Each path below is one point turned by a fixed rotation once a step. After each direction that follows a path, write how fast that rotation turns it, in deg/step (0 if it stays still).
Each turn is a multiple of 5 degrees from 10 to 175, or 0.
Each row of a path follows its step; steps can be skipped.
Path 1:
step 0: -21  207  46  -183  -25  64  -107  54  118  -129  46  63  -133  302  88  -201  64  -131  70  -133  -90  91  59  15  -6  90  -265  -46  250  214  -131  27  36  -30  -53  89  -15  169  112  44  49  295  -76  51  149  -34  219  -334  149  227  -221  65  -82
step 3: 285  112  -108  -171  147  97  63  -36  -214  67  149  -273  -48  -86  258  18  -60  221  68  -22  22  119  -27  -46  -254  103  -29  -7  -34  -101  -52  -136  205  -207  61  -66  -19  12  -47  54  -107  44  -43  124  84  -65  266  -322  -124  41  -340  160  92
step 4: 59  92  -106  -95  -36  -163  -186  -72  28  -22  42  -310  -50  300  -4  -88  29  -111  -273  157  34  -75  -116  -23  25  123  -119  -327  -52  22  -167  127  -164  -1  -259  94  -100  226  -201  -7  -14  85  89  -111  -109  109  96  -226  64  217  -143  -201  156
step 5: 265  49  279  -45  -216  175  -220  -136  -10  150  -103  12  -250  -59  -63  -109  48  -9  77  -27  230  147  -31  -149  -140  -80  -87  -115  16  -22  -105  -125  36  -62  -61  -86  -108  94  -7  -57  127  130  -304  309  -12  -122  -14  -135  -28  257  -178  246  131
step 6: -19  124  -24  10  -27  -177  54  170  -62  226  -7  -153  73  -187  -64  -41  -382  7  -196  -63  190  -292  -42  -43  -214  32  47  50  5  -18  -323  58  121  39  -169  -35  47  116  -141  110  110  149  150  -67  -7  81  237  -278  132  244  3  -30  90
step 9: 317  58  66  170  -221  -241  -54  -261  15  196  11  13  -147  -172  -40  -67  -191  -9  -181  240  -47  -35  80  -115  44  67  -160  -90  -63  97  -222  106  62  154  -33  201  -99  33  -93  62  157  55  -173  -75  -102  -15  -5  -55  -289  -39  -297  -54  181
step 10: 59  161  79  -124  89  65  10  31  53  189  60  -119  -85  1  113  -67  -108  85  -39  -115  248  -42  222  129  -85  156  61  -85  -127  -80  -287  152  184  -244  -7  -129  -73  125  147  -273  174  302  -254  137  -107  138  -4  -274  39  -23  2  -29  -159
step 12: 124  162  40  -66  6  103  -75  -68  312  -3  137  -52  -18  50  4  -155  -91  41  -51  24  260  170  -17  31  56  -173  -115  -181  -156  187  -18  -82  -63  121  -149  28  163  314  -59  57  150  257  -333  -137  -177  242  -186  -175  138  -26  -68  83  39
step 13: 84  324  244  117  -34  -94  100  63  137  131  46  -139  43  -52  -129  -75  -18  -31  -9  -131  30  168  -41  -122  -311  226  4  105  288  -141  -200  -39  65  130  11  154  -54  -43  51  12  267  95  -45  -2  -28  126  124  -42  -276  154  -234  257  -58
step 16: 185  55  59  -24  -155  -73  -71  -31  -53  -181  193  -73  -6  -131  213  -241  176  70  -194  64  74  -63  13  -181  -244  -60  -127  22  37  150  -376  35  -27  -104  -210  25  165  -1  -65  165  106  249  99  -139  56  -51  -220  -130  80  -65  -310  185  102
step 17: 115  202  303  -196  85  -306  -13  -47  -58  102  156  -81  122  32  -109  58  -310  -43  -121  50  163  145  59  -126  99  94  -188  -183  -67  37  -123  -239  -41  -90  -111  13  -276  -2  6  -21  134  -20  -65  72  -73  252  -99  -267  -129  9  25  171  31
Directions:
6  59  -81  42  -27  -106  -5  -22  -58  -20  76  -17  -20  -41  -24  39  -109  -15  -84  19  -39  -45  -44  55  54  -46  -25  -27  -64  63  30  -33  6  13  -27  18  27  17  -95  16  8  -83  18  -20  -10  37  -28  10  9  -34  9  -44  67 -> 140
-64  -25  72  -29  29  -55  -15  98  49  -44  12  -74  10  21  -98  11  -17  9  24  12  22  -51  -51  -27  31  52  57  35  -25  -30  8  47  81  -24  -17  -5  -51  -46  -49  -23  -28  -50  14  -68  -86  102  37  -15  -21  63  0  12  -34 -> 160
-49  -45  -128  -7  39  -18  62  46  11  85  72  -35  -55  87  1  119  57  52  -22  -14  35  5  73  6  5  -64  -18  12  44  33  -26  -8  -7  2  74  0  -21  -37  -17  27  -38  -26  4  41  -29  -4  4  -68  14  32  -35  -15  -52 -> 95
-6  -69  34  55  6  111  -37  -35  17  34  17  24  -48  0  65  -18  -60  13  15  -6  -19  -52  -12  -46  8  -27  73  101  -58  45  -63  -72  -5  14  62  91  -15  58  -89  75  8  -3  -24  -53  29  43  28  3  -10  7  -9  23  -44 -> 110
41  -82  48  25  -24  -35  -29  3  22  46  101  -6  10  22  18  -18  -8  -88  78  52  -72  56  -30  -7  37  -26  -3  -18  -55  -19  -26  44  -60  41  43  -106  -2  -12  46  84  59  8  30  -4  -77  2  13  -77  25  -22  49  -42  13 -> 145
12  39  -34  -19  23  -4  9  -63  -17  37  2  -72  132  -16  -61  39  -16  -73  -35  -10  6  22  -28  92  -116  9  140  46  5  -16  -29  -6  -64  7  34  27  -62  39  14  6  -43  1  9  1  -3  -20  -15  -32  -20  20  69  9  -16 -> 155
-8  30  -87  -15  -14  46  -15  56  -58  -32  7  26  69  6  30  -8  -19  122  63  47  69  1  -94  17  29  -98  26  58  -49  -65  -30  7  43  -22  -9  5  37  -7  75  32  -28  74  72  -11  -3  25  -21  -19  -45  -25  9  -45  34 -> 85
Path 2:
step 0: 127  -199  -78  -123  -38  -137  -191  -79  -38  249  -141  93  36  -88  -118  -145  35  406  -4  -212  -126  79  77  -19  -49  148  93  117  -251  135  -30  102  -187  315  -48  -136  388  -76  -142  -115  48  -185  -232  155  -27  -108  110  -172  73  -373  -254  -155  -13
step 2: 177  -283  101  45  -43  6  -306  -36  -180  98  -9  219  -134  -328  5  -180  -91  196  114  140  106  -109  19  -44  99  29  22  158  70  197  214  275  48  -185  195  -190  143  -177  -233  -87  -265  130  -94  -71  132  -200  -52  89  -352  -86  16  -189  -199
step 3: -73  -179  -157  -270  50  145  -307  -64  130  1  -313  98  172  -125  92  -249  104  42  -21  21  -45  136  -233  -24  -183  -218  -12  -18  97  -199  155  -305  21  -48  -351  -98  -104  40  -97  -46  -107  -331  -32  258  -163  -100  -212  127  72  122  0  -251  223
step 4: 263  -124  137  247  111  204  6  219  223  -150  -59  407  -70  -122  30  -242  1  103  -47  115  222  -126  -119  -35  -231  145  212  246  -26  -21  -174  240  143  -41  138  -57  -196  -258  169  241  -68  196  -109  95  -162  -5  145  -194  46  118  136  -175  -76
step 8: 168  -223  57  25  -100  3  -295  -160  -43  162  23  269  -93  -338  -102  -63  36  160  -35  28  70  210  -129  21  100  -77  -181  -193  -111  -67  357  -227  -214  -133  24  1  150  136  59  -149  -199  -46  -280  0  -44  223  268  163  -7  -61  310  -109  -167
step 11: 112  99  -106  149  105  66  -222  80  289  -17  -78  -67  171  -97  -185  94  21  -115  57  39  481  25  -238  170  -115  50  -182  222  174  117  87  -1  -118  -217  25  -47  -1  -48  -174  115  104  -145  -209  85  -251  30  -133  -119  266  -430  139  -165  83
step 12: -24  -103  159  -12  126  -156  -46  -52  225  -16  -74  44  325  -152  118  -324  -29  300  173  228  48  -8  -59  123  137  1  203  -146  69  227  -77  6  82  -95  -147  -204  -112  -286  -23  -86  -166  310  261  40  -167  55  126  -8  -3  -79  -317  208  -288
step 14: 208  -174  206  -88  -50  -18  215  -104  149  -39  126  125  -11  -438  2  -109  152  122  27  336  252  -93  -22  -177  -4  128  47  -118  -31  134  49  -280  17  230  -21  -120  -216  -46  15  -127  -191  -37  89  -111  -328  286  51  168  183  -89  247  -164  -25
step 15: 66  22  -143  112  -313  -47  -156  38  6  194  72  169  206  -149  -221  -92  -206  45  -24  34  38  282  137  -10  -8  -175  33  154  -232  -346  -26  68  4  -168  -119  -134  -185  -249  266  -54  -287  -58  71  10  -128  -33  -17  -39  -488  -183  113  184  1
step 16: 239  -231  0  299  49  128  15  -170  265  214  -183  1  -134  93  -315  3  -154  -3  110  34  209  -58  41  3  -77  84  53  -187  9  -141  82  37  -171  277  -128  -263  168  -8  -220  -273  -66  -313  3  144  -271  105  19  -125  238  201  63  -49  135
step 17: -96  -98  66  281  62  -50  135  38  242  -9  -33  95  87  -187  -205  -155  22  12  51  -107  216  197  199  61  86  -21  -45  288  90  -52  163  -57  -31  -149  -196  483  -27  -244  140  -24  -167  185  41  -68  -205  -32  -233  -217  148  -391  -94  -14  -189
Directions:
-19  -10  6  -48  -12  30  -29  48  14  -32  14  15  -48  -74  -50  27  7  -9  -76  106  28  -4  11  -52  -14  -30  -35  -66  57  69  -2  6  -43  28  0  65  46  -34  -3  -1  18  -3  -37  100  41  70  -109  -9  -59  -50  -15  96  -33 -> 120
12  17  -15  13  25  66  -55  -17  62  -12  -40  12  -38  2  57  8  1  -42  36  28  -18  -16  61  33  15  -58  35  43  49  -94  164  49  10  40  37  31  -21  -3  -9  -1  -53  -16  -28  -2  -61  -27  -81  -87  -22  80  34  27  14 -> 55
67  10  -36  88  19  45  8  69  -12  -11  10  92  8  43  7  -4  -24  4  -43  0  20  135  -9  38  -39  37  -1  21  42  25  11  -14  40  -56  132  -40  26  55  -17  17  28  -61  59  1  69  17  2  -23  -2  -11  73  63  29 -> 155
27  94  -10  -60  -63  26  13  -13  25  0  48  6  73  -37  4  35  55  11  -19  -18  -34  -63  50  4  -133  -12  -36  1  6  3  -26  11  85  48  69  -52  -37  21  55  -7  -34  -42  24  2  -79  79  54  5  7  23  -28  52  -81 -> 45
17  -3  12  -133  71  23  14  -10  -43  61  -54  31  33  50  88  3  -17  -29  -18  101  71  42  19  17  14  18  -68  87  47  45  -76  13  -7  25  -35  -110  3  -41  32  4  -29  3  2  -28  -26  -21  -46  -13  -33  17  19  -38  -10 -> 35
16  -1  -61  -24  8  -45  14  17  20  -80  -40  -29  -5  64  -14  -11  -23  155  42  6  45  2  75  -58  36  -47  -51  -47  -72  64  -2  48  -57  40  21  18  -62  56  82  20  -29  -36  7  -29  -22  -4  5  -7  -14  4  85  30  48 -> 45
Path 3:
step 0: 52  241  -17  -66  -98  56  -32  195  -19  170  234  78  116  166  106  -303  -98  -209  -382  32  -55  -225  10  102  137  125  37  44  -229  3  231  350  39  -237  341  33  -102  137  -41  -57  -3  -128  85  -46  139  -99  -114  -6  -86  1  128  294  158
step 1: -38  -11  -381  -236  -133  23  453  -173  33  -44  40  43  -139  67  -104  -1  -139  -22  -96  -117  -28  -93  134  -123  34  164  75  35  -432  132  205  265  -74  3  222  -110  -129  179  10  -245  -43  -7  164  29  16  -43  3  -72  -348  34  -2  -69  25
step 2: -77  -153  -12  136  217  50  213  -158  -64  -56  -111  222  -146  -25  -149  -110  334  -124  46  21  5  -143  161  -237  -240  123  285  177  -271  -48  321  -46  -61  51  163  71  -293  72  -187  -21  -24  -49  69  -71  161  -165  251  112  -66  -146  31  -143  282
step 4: 80  25  -386  -56  74  -69  128  70  -76  212  -252  87  -192  -230  8  -87  -268  -332  44  -213  8  183  193  43  -28  -16  -31  118  -451  39  -290  69  139  22  100  -245  84  -137  167  22  109  -76  28  -61  -113  -208  170  70  -150  -10  54  -94  55
step 6: -48  -41  -210  205  3  -172  -169  204  -23  40  178  218  188  189  -35  141  -189  -273  -175  51  230  159  -302  44  -164  87  174  7  -216  25  138  193  149  -15  217  22  119  29  -257  -285  -6  6  107  -177  84  44  48  -79  -282  141  -186  188  66
step 7: 82  -216  -248  55  -6  91  -104  -155  135  -194  62  250  -195  191  -8  -47  -97  -215  -46  -145  134  -84  77  155  -82  -85  147  170  -393  85  -117  223  226  361  21  61  69  160  1  -86  -77  -214  -26  -169  -31  -71  -180  -26  -224  56  -121  -209  265
step 8: 73  -109  -278  59  18  188  -264  -77  -112  -15  -4  317  206  81  29  -282  279  -21  -396  -228  -193  -115  239  17  -3  87  272  139  -147  132  143  -96  -83  52  200  124  -94  96  -19  122  -66  -121  29  -197  -62  -80  -34  139  89  185  -21  -36  203
step 9: -139  71  -401  -77  64  312  -86  82  -232  118  -34  101  339  -130  -112  -195  -185  -233  -101  -158  -65  203  29  -32  33  318  101  -43  -188  44  226  44  -201  42  99  10  -68  99  47  -447  -109  -58  74  -29  28  -33  -86  36  18  -25  -55  245  53
step 12: -53  242  -195  -9  53  250  104  45  -82  -95  -2  375  -91  -127  -25  25  -157  -203  -157  358  65  159  -49  14  -152  157  63  -61  -530  -116  14  176  3  -110  171  -181  48  -124  9  34  -276  65  42  148  111  -22  21  -69  -133  -42  -128  109  103
step 13: 152  -53  -50  39  291  220  155  -211  -116  -141  0  225  -75  35  164  -258  -104  -189  -173  -66  84  -147  54  89  -58  -223  140  358  -337  19  150  227  56  -136  -3  -244  -14  -95  43  -49  195  -67  -88  -49  161  -146  274  -194  -156  -134  -64  -144  46
step 15: -237  -62  -74  -48  -19  -58  -163  238  28  135  31  54  -59  -275  -271  -164  31  -243  -44  -106  212  -19  91  -37  -137  158  131  27  -449  80  -70  224  34  75  -34  84  -51  -95  55  -129  -204  -164  281  -218  -41  48  33  -29  -335  -145  18  215  133
Directions:
-16  -6  35  41  85  5  10  15  -47  -41  9  6  50  -89  63  44  42  -66  26  -11  -31  8  -12  12  -10  -42  29  19  76  -2  -18  96  -79  3  15  29  50  -63  -47  -72  -82  58  38  49  112  11  -34  6  -20  4  15  28  62 -> 110
-10  87  -15  -26  -56  -21  -83  36  112  -5  -11  -18  42  -35  19  -73  -114  27  -17  56  23  3  -8  11  -35  26  -5  -62  9  -15  13  -10  -2  -27  38  -5  -37  -62  -36  -85  -80  54  72  18  -50  -3  -18  1  -12  -31  -95  34  26 -> 125
36  24  32  33  -11  -2  -9  23  12  8  -66  44  3  -30  -88  27  82  82  -13  21  -81  8  -41  -77  -37  4  64  -31  -58  87  15  -41  -127  65  24  7  41  -51  -59  69  6  -3  55  -26  -51  30  -2  27  23  -32  -6  21  13 -> 115
47  -36  13  9  -10  72  -54  17  -15  -50  -38  31  44  -119  18  -48  -36  -55  19  -69  16  37  62  71  48  6  35  24  42  8  8  -66  -54  -19  -49  -52  10  20  -25  24  16  -72  56  -3  -26  -100  28  9  76  -59  1  -15  -78 -> 70
-13  32  -8  3  -62  0  84  -28  -68  29  18  -71  -46  -1  -29  -2  -59  -4  12  -97  15  -16  -49  27  -66  7  -18  -23  -37  9  -27  18  -77  -27  -42  30  111  -8  27  17  -80  -49  -25  -26  -2  -56  -11  -71  -7  -39  -112  -67  34 -> 125
29  59  20  -47  -32  -4  -74  49  -66  -54  7  94  -110  13  64  38  74  -28  -14  -11  6  33  68  9  -24  -76  -19  -19  -22  -60  -65  -22  31  2  44  10  3  17  55  33  -75  -16  -29  0  -51  26  -42  49  51  -63  -41  28  59 -> 85
-4  -92  -41  57  -12  79  -15  13  -13  9  -20  10  -56  72  40  -31  52  -9  35  59  -37  -89  58  61  -93  -5  56  8  -21  -19  -3  -45  -83  -40  -19  -15  -42  -47  2  -84  -16  41  -36  -5  -27  32  -50  -16  -25  24  -28  -57  -92 -> 65
Path 4:
step 0: -96  -34  -67  -57  106  117  59  -165  -203  124  -55  15  -215  92  -43  21  -94  330  -151  -280  -29  8  105  -36  -137  -8  248  54  79  60  -117  -239  34  -102  82  91  -56  -184  -122  -49  22  16  -189  49  137  -7  43  -255  -273  342  -275  -5  392
step 1: 113  -178  -228  138  -57  287  -32  -22  172  258  -172  20  -144  161  -8  13  -75  -54  -309  -72  14  -62  29  115  -42  -222  -131  206  62  -407  -26  -200  70  -318  -21  -69  -25  143  5  145  80  -93  -14  -116  298  199  59  16  -206  171  20  24  2
step 4: 209  146  108  -208  78  -78  76  68  93  268  -260  46  -300  30  7  212  -97  -77  -105  168  -138  244  -318  -104  -197  -59  -93  -126  -134  42  -37  -174  -12  143  89  55  -138  -137  290  -77  -123  -193  56  96  194  -122  331  -173  29  -148  76  -74  149
step 6: -84  47  105  -54  84  61  -22  -90  50  -147  211  90  130  121  34  405  91  29  87  264  96  -138  -150  -17  -144  7  -210  -143  22  125  -282  29  -65  180  -69  -17  -120  147  90  -188  165  226  -86  -172  -287  -38  -200  87  -213  65  326  -81  164
step 8: -241  -52  -108  -138  59  118  -127  -182  -143  120  -68  102  -120  15  268  -43  137  -117  263  -130  -111  25  101  -107  -27  186  -26  162  -53  185  285  -102  47  59  81  131  -41  -35  -207  131  19  94  121  -121  233  -190  115  -144  -352  -109  295  124  305
step 10: -113  -42  235  496  131  -237  -142  -37  43  -41  195  -163  -70  211  60  20  25  -43  105  96  70  -33  117  -162  -42  198  -99  61  -25  -208  194  20  -30  93  108  147  -68  59  195  -38  28  118  -341  -37  200  287  -34  214  -128  20  -233  131  -13
step 11: -68  18  135  -41  -88  3  -7  6  78  90  99  -312  -23  -204  -99  -26  302  -181  72  -30  -79  239  138  30  -9  90  -254  20  -16  -355  273  164  54  128  45  -108  347  -94  41  -165  -288  -25  9  208  150  256  -70  -153  -189  -58  -183  -37  69
step 12: 193  -55  -12  -204  13  -48  142  12  -23  198  -27  68  12  18  -100  -179  4  -216  -128  -182  -109  236  -58  -176  74  107  -245  62  -455  37  221  37  4  -72  -20  -135  200  -159  193  -322  -113  -18  -164  213  -172  -152  85  201  -39  -46  118  255  57
step 13: 235  -133  -76  -138  128  -26  110  -46  14  -66  60  11  -200  -247  20  -65  -31  129  76  -14  57  -43  -357  -234  149  80  -148  173  -201  122  -93  307  211  -195  -59  -83  -27  -141  200  -43  3  252  -343  -25  -43  277  58  -82  265  89  -16  -42  -127
step 15: 53  146  -55  -5  -38  122  32  11  12  -243  76  192  205  -207  -201  74  -80  -235  163  -54  -81  56  105  -132  -239  44  71  -179  -233  36  72  18  180  136  317  -188  -10  -171  -152  117  -13  278  161  -26  -261  -247  -149  -218  -28  -86  -163  -72  -239
step 16: 99  -124  -248  -385  128  -92  -162  -203  -44  -53  -126  142  43  -40  95  82  -16  79  143  7  -98  -11  221  -191  -69  38  72  -59  -169  139  -102  -263  -68  -185  106  159  205  9  -266  153  -238  309  -115  -262  -116  -164  2  215  35  -128  -137  64  -76
Directions:
1  -26  -22  15  -85  12  -21  -51  15  14  -46  21  66  -20  -62  -34  -1  1  45  -65  53  -29  42  -38  52  45  51  -114  -99  18  -52  34  -12  23  -2  -71  65  74  11  -19  70  19  1  56  -4  -58  -22  -5  -29  -6  92  53  0 -> 110
-74  -30  0  -17  78  -94  -21  30  65  -38  39  16  13  -68  96  -55  -34  -31  3  -17  27  -22  -13  22  -6  -14  -16  -61  -22  -12  -54  32  -68  30  35  47  -48  56  -59  26  -26  26  92  -70  10  -80  -29  10  7  22  8  -5  102 -> 35
-43  -30  -48  3  -9  -28  -81  9  -32  -5  6  38  25  93  -18  -61  36  -57  -14  85  -40  20  37  -13  -22  -33  -70  -6  -31  22  23  -84  -40  -18  -106  30  -23  0  55  -10  83  20  -24  -30  27  -78  56  101  -2  -12  -21  72  13 -> 170
-38  48  13  -41  21  44  -25  -65  31  -23  -36  -56  -10  31  18  -42  -76  8  16  39  -67  -67  99  -15  -42  19  84  30  38  -2  -43  -26  1  14  12  -11  -20  -65  -67  -30  64  53  55  -61  -44  90  -10  2  -30  -74  43  81  15 -> 40
37  -23  -36  -102  2  -38  -10  48  28  22  22  62  -8  -6  -75  -3  6  -74  -43  16  -42  2  -3  -50  -24  -30  17  9  -37  5  71  -20  55  -33  47  40  -23  10  -112  26  -22  -45  56  43  29  44  -27  31  -58  90  110  43  -58 -> 100
61  65  -2  64  -9  -80  72  6  16  122  -58  -54  -21  -49  -29  -28  52  9  -8  40  -74  -33  11  10  -16  104  21  -22  -13  -74  45  20  -97  -1  -81  -2  -20  12  34  26  -56  13  42  -20  8  30  -22  37  14  45  1  48  14 -> 45
